In the data rows, zero lies at 7.5, halfway between 7 and 8.
Every row has a hidden score from 0 to 20. What is each row's score? 10 is about the middle. The score is a weighted sum of the row's numbers plus the product of two more (or one squared), each taken from its middle value.
7 12 12 9 5 3 5 5 6 9 9 7 6 7 9 9 ~ 12
6 6 6 5 7 10 11 10 8 7 7 8 7 7 6 7 ~ 11
6 7 7 7 6 7 8 9 9 9 9 9 8 6 6 7 ~ 10
9 9 10 10 10 7 5 5 4 5 6 6 5 6 10 11 ~ 9
7 8 8 9 9 7 7 7 6 6 7 7 6 5 8 10 ~ 9
6 7 9 9 8 5 6 8 9 9 8 7 7 7 7 8 ~ 11
8 6 6 7 8 9 8 9 9 7 5 6 8 9 8 7 ~ 7
8 6 5 5 7 10 10 9 8 8 7 8 10 10 6 5 ~ 13
6 6 7 6 6 7 9 9 9 9 9 10 10 8 6 6 ~ 10
7 6 5 3 5 10 11 9 7 9 11 12 12 9 5 4 ~ 14
5 6 8 8 7 6 7 9 10 8 7 8 8 7 7 8 ~ 6
5 6 6 6 6 9 11 11 10 7 6 7 8 8 6 7 ~ 11
8 13 13 10 4 3 4 4 4 8 9 7 6 7 10 9 ~ 14
7 6 6 6 8 9 9 10 9 7 7 8 8 6 6 7 ~ 7
6 6 7 7 7 7 8 9 10 8 7 8 9 8 7 7 ~ 8
11 8 7 9 11 9 7 6 7 6 4 4 5 7 9 9 ~ 4
5 7 9 9 7 6 7 9 9 8 8 8 6 5 7 9 ~ 8
8 8 8 10 9 7 6 7 6 6 6 6 5 5 9 10 ~ 11
7 10 11 10 7 5 5 6 6 7 8 8 6 6 9 10 ~ 12
9 7 5 6 8 9 8 8 8 8 7 7 9 10 7 6 ~ 12
6 7 7 7 6 6 8 9 9 9 9 9 9 8 6 6 ~ 16
7 6 6 7 8 9 9 9 9 8 7 8 8 6 6 7 ~ 7
8 11 11 10 7 4 5 4 4 6 8 7 6 6 10 10 ~ 16
11 8 6 7 10 11 9 7 6 6 7 6 5 5 7 8 ~ 3
6 7 7 7 6 6 7 7 9 10 10 10 10 9 6 6 ~ 11
8 6 4 3 6 12 12 10 8 7 8 9 11 10 6 4 ~ 15
9 6 5 6 8 8 8 7 8 9 8 8 10 10 7 5 ~ 15
9 9 9 10 10 7 6 5 4 5 6 6 5 6 10 10 ~ 13
8 8 9 10 9 7 6 6 6 6 7 7 5 5 9 10 ~ 7
5 7 7 7 6 8 9 9 8 8 9 9 7 6 6 7 ~ 13
7 6 6 6 7 9 10 10 9 7 8 8 8 7 6 7 ~ 11
8 7 7 8 8 7 6 7 9 8 6 6 8 9 8 7 ~ 7
7 9 10 9 7 5 6 7 6 6 8 7 6 5 8 10 ~ 8
7 10 11 10 6 4 5 5 6 7 8 7 6 6 9 9 ~ 9
5 6 6 6 6 8 9 9 9 9 9 9 10 10 6 5 ~ 19
11 6 4 5 9 10 8 6 7 8 6 6 10 13 9 5 ~ 8
6 6 7 7 6 6 7 8 9 9 9 10 9 8 6 6 ~ 10
8 7 8 9 9 7 7 8 8 6 6 6 5 5 8 10 ~ 4
8 6 6 6 8 9 10 10 9 7 7 7 8 7 6 7 ~ 9
5 6 7 7 6 7 8 9 9 9 9 9 8 7 6 7 ~ 15
7 9 9 9 7 5 5 6 8 9 7 6 7 9 9 7 ~ 11
10 8 7 9 10 7 5 6 8 8 5 4 8 11 10 7 ~ 9
8 6 6 7 8 8 8 9 9 7 7 7 7 7 7 7 ~ 12
8 9 10 10 9 7 6 5 4 6 7 7 6 6 10 11 ~ 11
7 13 13 9 4 2 4 4 4 9 10 7 6 8 10 8 ~ 18
7 10 11 9 6 4 5 6 6 8 9 8 6 6 9 9 ~ 10
7 6 6 6 7 10 11 10 9 7 6 7 8 7 6 7 ~ 7
7 6 6 6 7 9 10 10 9 7 7 8 7 6 6 7 ~ 8
12 9 8 9 11 8 6 6 6 6 4 3 5 8 10 9 ~ 6
8 7 7 8 9 9 8 8 8 7 7 7 5 4 7 9 ~ 2
12 9 8 9 11 9 6 5 6 6 5 4 5 8 10 9 ~ 5
7 6 6 7 8 9 10 9 8 7 7 8 7 6 6 8 ~ 10
9 6 4 3 7 11 11 9 8 7 8 9 11 11 6 4 ~ 13
8 6 6 6 8 10 10 10 9 7 6 6 7 8 7 7 ~ 12
9 8 8 9 10 8 7 7 6 5 6 6 6 7 9 9 ~ 15
10 8 7 8 10 9 8 7 7 6 6 6 5 5 8 9 ~ 3
5 8 9 8 6 5 7 8 9 9 9 9 8 7 7 7 ~ 13
8 6 6 6 8 10 10 10 9 7 7 7 7 6 6 7 ~ 7
5 6 6 5 6 9 11 10 9 7 8 9 8 6 6 7 ~ 2
7 6 6 7 8 8 9 9 9 7 7 8 7 5 6 8 ~ 3
8 6 6 7 8 8 7 7 9 8 7 7 9 10 8 6 ~ 10
10 8 8 10 11 8 6 5 5 6 5 5 6 7 10 9 ~ 11
12 9 8 10 12 8 5 5 5 5 5 4 5 8 10 9 ~ 13
7 8 8 5 5 6 6 5 6 12 15 14 11 9 5 4 ~ 10
6 6 6 4 5 9 9 8 8 10 11 12 11 9 5 4 ~ 8
6 11 12 8 4 3 5 5 6 10 11 9 7 8 8 7 ~ 13
7 6 6 6 7 9 10 10 9 7 6 7 8 7 7 7 ~ 9
7 6 5 4 6 10 10 9 8 9 10 11 11 10 5 4 ~ 12
7 7 7 8 9 8 8 8 8 7 7 7 5 4 7 9 ~ 2
10 7 6 8 10 8 7 7 9 7 5 5 7 9 9 8 ~ 6
6 6 6 6 6 9 11 11 9 7 7 8 9 8 6 6 ~ 16
7 6 6 6 8 9 10 10 8 7 7 7 7 6 6 7 ~ 12
10 6 5 6 8 8 7 8 9 8 7 7 9 10 8 6 ~ 7
7 6 6 6 8 9 9 9 9 7 7 8 8 7 6 7 ~ 5
5 6 7 6 6 9 11 11 9 7 7 8 8 7 6 7 ~ 11
6 9 10 9 6 5 6 7 7 8 8 8 6 6 8 9 ~ 7
6 7 7 6 5 7 7 7 8 10 11 11 10 9 6 5 ~ 11
5 6 7 6 7 9 10 11 10 7 6 7 8 8 7 7 ~ 10
6 6 6 6 7 8 10 10 10 7 6 7 9 9 7 6 ~ 12
9 7 7 7 9 9 8 8 7 7 6 6 5 5 7 9 ~ 5
8 7 7 8 8 7 6 7 9 9 7 6 8 10 8 7 ~ 9
7 8 9 9 7 5 6 7 9 9 8 7 7 8 8 7 ~ 12
5 6 8 8 7 6 8 10 10 7 7 7 6 5 7 9 ~ 5
5 6 7 8 7 7 8 9 10 8 7 8 8 6 6 7 ~ 6
8 8 9 10 9 7 6 6 6 6 6 6 5 6 9 10 ~ 7
6 6 8 9 7 6 7 9 10 8 7 7 7 7 7 8 ~ 12
8 7 6 8 9 9 8 8 8 7 5 5 8 9 9 7 ~ 15
7 6 6 6 8 10 10 9 8 7 7 8 7 6 6 7 ~ 6
7 10 11 10 7 4 5 6 6 7 8 7 6 6 9 10 ~ 14
7 6 6 7 8 8 9 9 9 7 7 7 7 6 6 8 ~ 6
9 7 7 8 9 7 6 7 9 8 6 5 8 10 9 7 ~ 9
9 11 11 10 8 5 4 3 2 5 7 7 6 7 11 11 ~ 16
7 8 9 10 8 6 6 8 8 6 5 6 6 7 9 9 ~ 9
8 8 9 10 9 7 6 7 7 6 5 6 6 6 9 10 ~ 5
5 7 7 7 6 8 9 9 8 8 9 9 7 5 6 8 ~ 9
6 6 6 5 6 10 11 11 9 7 7 8 8 7 6 6 ~ 10
8 9 9 10 9 7 6 6 5 6 7 7 5 6 9 10 ~ 11
8 7 8 9 8 6 6 7 9 8 6 5 8 10 9 7 ~ 13
5 7 8 8 6 6 7 8 9 9 9 9 8 7 6 7 ~ 11
6 8 9 8 5 5 6 7 8 9 10 9 8 7 6 7 ~ 10
5 8 9 8 7 6 7 8 9 8 9 9 7 5 7 8 ~ 13
6 7 7 6 5 7 8 8 8 10 11 11 10 8 5 5 ~ 14
8 7 8 8 9 7 7 7 9 7 5 5 8 10 9 7 ~ 13
7 6 6 6 7 8 8 8 9 9 9 9 10 9 7 6 ~ 11
7 10 10 10 7 4 5 6 8 9 7 6 7 9 9 7 ~ 16
6 8 9 9 6 6 7 8 8 8 9 8 6 5 7 9 ~ 10
7 6 7 7 8 8 8 9 9 7 5 5 8 10 8 7 ~ 11
5 6 6 5 5 9 11 11 9 7 8 9 10 9 6 5 ~ 17
9 7 6 8 9 9 9 8 7 6 7 6 5 5 7 9 ~ 11
11 7 5 6 9 9 7 6 8 8 6 5 9 13 9 5 ~ 11
8 9 9 10 9 7 5 5 4 5 7 7 5 6 10 11 ~ 10
8 8 9 10 10 7 6 5 5 6 7 6 5 6 9 10 ~ 9
7 6 6 7 8 9 9 9 9 7 7 8 7 6 6 7 ~ 6
6 8 9 9 7 6 7 8 8 7 8 8 6 5 7 9 ~ 7
6 6 7 6 6 7 9 9 9 8 8 9 9 8 6 6 ~ 10
5 8 9 7 5 6 7 8 9 9 9 9 8 8 7 7 ~ 8
5 8 9 8 6 6 7 8 9 9 9 8 7 6 7 8 ~ 8
6 8 9 10 8 6 7 8 7 6 7 7 6 5 8 10 ~ 11
8 7 7 8 9 9 9 8 7 6 6 7 6 5 7 9 ~ 4
11 9 8 9 11 8 6 6 6 6 4 3 5 8 10 9 ~ 8
7 8 8 9 8 7 7 7 6 6 8 8 6 4 8 10 ~ 6
10 9 9 10 10 8 5 4 3 5 6 6 5 6 10 11 ~ 6
5 6 7 7 7 7 8 10 10 8 7 8 8 7 6 7 ~ 8
6 8 8 8 6 5 6 7 9 10 9 8 9 9 7 6 ~ 14
7 8 7 4 4 8 7 5 5 12 15 15 11 9 4 4 ~ 3
6 8 9 10 8 6 7 8 8 6 6 6 6 6 8 10 ~ 9
6 9 10 9 6 5 6 8 9 8 7 6 7 8 8 8 ~ 12
7 6 5 4 6 10 10 9 8 8 10 10 11 9 5 5 ~ 13
6 10 10 8 5 4 6 6 8 10 11 9 8 8 7 7 ~ 15
10 7 6 7 9 8 6 6 8 8 5 5 8 11 9 6 ~ 5
6 6 6 6 7 10 11 11 9 7 6 7 8 7 6 6 ~ 12
6 6 6 7 7 8 9 10 10 7 6 7 9 9 7 6 ~ 14
9 9 9 10 10 7 5 4 3 5 7 6 5 6 10 11 ~ 11
9 10 11 10 8 6 5 4 3 5 7 7 6 7 11 11 ~ 13
8 6 6 7 8 8 7 8 9 8 7 7 9 10 8 6 ~ 11
6 7 8 8 6 6 6 7 9 10 9 9 9 8 7 6 ~ 9
7 10 11 10 7 4 5 6 6 7 7 6 6 7 10 10 ~ 13
10 7 6 8 10 8 7 7 8 8 5 4 8 11 9 7 ~ 12
6 8 9 9 7 6 7 9 8 6 6 6 6 6 8 9 ~ 10
7 8 7 5 5 7 7 6 7 12 14 13 11 9 5 4 ~ 11
9 6 4 3 7 12 11 9 8 8 8 9 11 11 6 4 ~ 9
6 6 7 7 7 7 8 9 9 8 8 9 8 6 6 7 ~ 8
6 8 9 9 7 6 7 8 8 7 7 7 6 5 8 9 ~ 7
9 6 4 4 7 11 11 9 8 7 7 8 10 11 6 4 ~ 16
7 7 7 8 7 6 6 7 9 10 9 9 9 8 6 6 ~ 10
11 9 7 10 11 8 6 5 6 6 4 3 5 8 10 9 ~ 11
7 7 8 9 9 7 7 8 7 6 7 7 5 5 8 10 ~ 9
8 9 10 10 9 6 5 5 3 5 7 7 6 6 10 11 ~ 14
10 9 8 10 11 9 6 4 3 5 7 6 5 6 10 10 ~ 14
11 8 6 8 10 8 6 6 8 8 5 4 8 12 10 6 ~ 9
6 8 9 8 6 5 6 7 9 9 8 8 8 9 8 7 ~ 8
10 8 8 10 10 8 6 5 5 6 6 6 5 6 9 10 ~ 7
6 6 6 6 7 9 10 10 9 6 6 7 7 7 6 7 ~ 6
7 7 7 9 9 8 8 8 8 7 7 7 5 4 7 9 ~ 5
6 6 6 6 6 9 10 10 10 7 5 7 9 10 7 6 ~ 9
9 9 10 10 10 7 5 4 3 5 7 7 5 6 10 11 ~ 10
7 6 4 2 5 12 12 10 7 8 9 11 12 11 5 3 ~ 13
9 7 6 8 9 7 6 7 9 8 6 6 8 9 9 7 ~ 8
5 6 7 7 6 8 9 10 9 7 8 8 7 5 6 8 ~ 6
6 6 6 6 7 9 11 10 9 7 7 8 8 6 6 7 ~ 5
9 7 6 7 8 9 9 9 9 7 6 6 7 8 7 7 ~ 11
10 8 7 8 10 10 8 7 6 6 7 6 5 5 7 9 ~ 5
7 7 6 5 5 8 9 7 7 10 12 12 10 8 5 5 ~ 15
11 9 7 9 11 9 6 6 6 6 4 3 5 7 9 9 ~ 7
9 7 6 8 10 8 7 8 9 7 4 5 7 9 9 8 ~ 3
7 8 9 9 9 7 7 7 6 6 7 7 6 5 8 10 ~ 10
10 9 9 10 10 7 5 5 5 6 5 4 6 8 10 10 ~ 9
6 6 7 6 7 9 10 9 8 7 8 9 7 6 6 8 ~ 5
7 6 6 5 7 10 11 11 9 7 6 7 9 9 6 6 ~ 11
6 8 8 7 6 5 6 7 8 10 11 10 9 7 6 6 ~ 14
11 7 5 7 10 9 6 6 7 8 6 5 9 13 9 6 ~ 7
7 6 7 8 8 8 8 9 9 8 7 8 7 6 6 8 ~ 7
